Families of rows that turns and mirrors carry onto each other, the same ones carrying the whole set onto itself: the rest of each named row's family, in list order:
3 families of 5 rows:
j_16: [ -1  14  -8  -1  18 -23 -18  37  10  10   3 -22  -2  15  -1  19   5  -6
  15  -2  -5  -3  -8 -23 -10  18   2 -13   3  -7   5   1  -7  -7   3   4
   6  -8   5  -5  14   9  16  -9   9  -2   6   8 -14 -32 -12  -6  -9   3
 -19 -20  -9]
j_523: [  6 -19 -19  19  -7  -7  -4 -16  -7   4  10   4 -13 -12  11   3  24  -9
 -14  -3  13   1   0  -1   7  38 -20 -21   8  10   6 -12  -3 -11  16   0
  -3   3   3  -2  13  -4  -3 -27 -16   3   8   3   7   6 -25  -6   5   9
  -4   3 -10]
j_642: [  1  20  -9 -14  -7   8  -4  -9   2 -25  -3  15 -18  20  -8 -16 -12  -7
   1  18  -5   2 -10  -4 -11 -19  16  14   5 -13   5   2  11 -14 -21  24
   2   9   7 -14   6  -3  -9  12   4  -4   9  13  -2  18   2  -5   1 -21
  -5   5  10]
j_414: [ 23 -20 -16  15 -17  -3 -20 -27 -10   9   7  -2  -9  -6  15  -9  22   6
 -15  -7  19  -2   3   4  12  23 -18 -12   3  12   0  -6 -16 -16  17 -13
   5  -2 -13  -4   0  -6  -1 -17 -15   3   6  -1   2   7 -11   4   8  13
 -12  -6  -1]
j_243: [ -9   6  -6  -2  25 -20  -6  34   6  11   8 -12   0   8  -4  30 -10 -13
  14  -2 -10  -8  -1 -20 -13  13   3 -11  -2  -4   8   6  -1   1   8   5
  -5  -3   9   7  26  14  19  -9   8  -4   5   0  -7 -23 -30 -11  -9  14
 -14 -12 -17]
j_911: [  2  23  -9 -16  -6  10  -3 -10   2 -23  -5  18 -16  17  -7 -19 -14  -4
   2  17  -4   0  -6  -2 -12 -22  17  14   5 -12   4   6  10 -16 -20  19
   4   8   5 -10   6  -2  -7  14   2  -4  11  13  -2  19   2  -4   2 -18
  -8   6  11]
j_252: [  0   0  -3 -10  25 -10  -9  25   0  20  10  -9   3   6  -6  31 -22  -7
  12  -3  -4 -15   8  -9 -12  -6   7  -1  -4   1   7  13  -8   5   8  -9
  -7  -8  -1  14  21  19  19  -1   3  -4   0 -14  -9 -14 -32  -5  -2  24
 -15 -11 -11]
j_675: [ 14   7  -4 -10  14  -8 -24  17  -3  22   5 -20   5  16  -1  19 -16   7
  15  -5   0 -10   8 -10  -8  -9  13   1  -4   0  -1  17 -16   0   8 -18
   0  -9 -10   6  10  14  22   8   7  -4   0 -12 -13 -16 -17  -2  -2  20
 -22 -20   0]
j_339: [ 12  12  -9  -5  12 -16 -31  25   4  17   1 -28   1  19   3  14  -4   8
  17  -3   1  -5  -5 -19  -7   3   8  -8  -3  -4   0  12 -20  -9   8 -10
  10  -9  -5  -4   3   7  18  -1   9  -2   3   1 -17 -28  -5  -2  -7   9
 -26 -28   3]
j_514: [ -1  17  -9 -16  -3   9  -1  -8   2 -22   0  20 -19  17  -9 -15 -19  -9
   3  16  -5   0  -4  -1 -11 -26  15  15   6 -13   4   4  12  -9 -22  24
  -1  11   7  -8  11  -2  -6  13   4  -4   8  12   1  20  -5  -7   2 -15
  -3   8   8]
j_508: [  9 -25 -15  13  -5  -4  -5 -22 -11  10  11  12 -12 -16  14   5  13  -9
 -14  -6  13  -3  10   4   8  26 -18 -13   6  11   5  -6  -7 -10  17  -5
  -9   4   0   4  15  -2  -1 -21 -15   2   4  -3   9  14 -30   0  12  16
  -2   8 -10]
j_393: [  1  20  -6 -16  -3  12  -3 -10   0 -23  -4  17 -15  18 -10 -15 -18  -6
   4  17  -5   1  -6  -2 -11 -28  19  18   5 -10   3   7  10 -13 -20  21
   1  10   5  -9   7  -3  -7  17   3  -5   9  10   1  20  -1  -7   4 -15
  -6   6  11]
j_482: [ -6  20  -8 -15  -4   9  -1  -6   0 -25  -3  18 -16  17  -7 -15 -15  -9
   2  16  -4   2  -9  -4 -11 -20  18  13   8 -13   7   3  15 -12 -21  28
   3   7  11  -9  12  -4  -9  10   2  -5   9  15  -1  17  -1  -7  -1 -18
  -4   7   7]
j_261: [ 15 -17 -21  19 -14  -9 -17 -18  -4   4   5  -2 -12  -8  15  -1  30   0
 -13  -6  17   3  -2  -2   9  33 -19 -18   7   9   4 -11 -10 -14  16  -4
   5  -1  -2 -10   5  -7   0 -24 -14   4   9   6   4   1 -12   1   5   6
 -11  -3  -3]
j_592: [ 18 -23 -17  13  -8   1 -13 -27 -15  13  10   6  -7 -13  15   1  11   2
 -15  -8  17  -4  10  10  12  16 -17  -9   3  14   2  -4 -13  -8  18 -15
  -3  -1 -12   3   6  -2   1 -14 -16   2   2  -9   4  13 -23   4  11  19
 -10   1  -3]

Same family as j_482: j_642, j_911, j_514, j_393
Same family as j_16: j_243, j_252, j_675, j_339

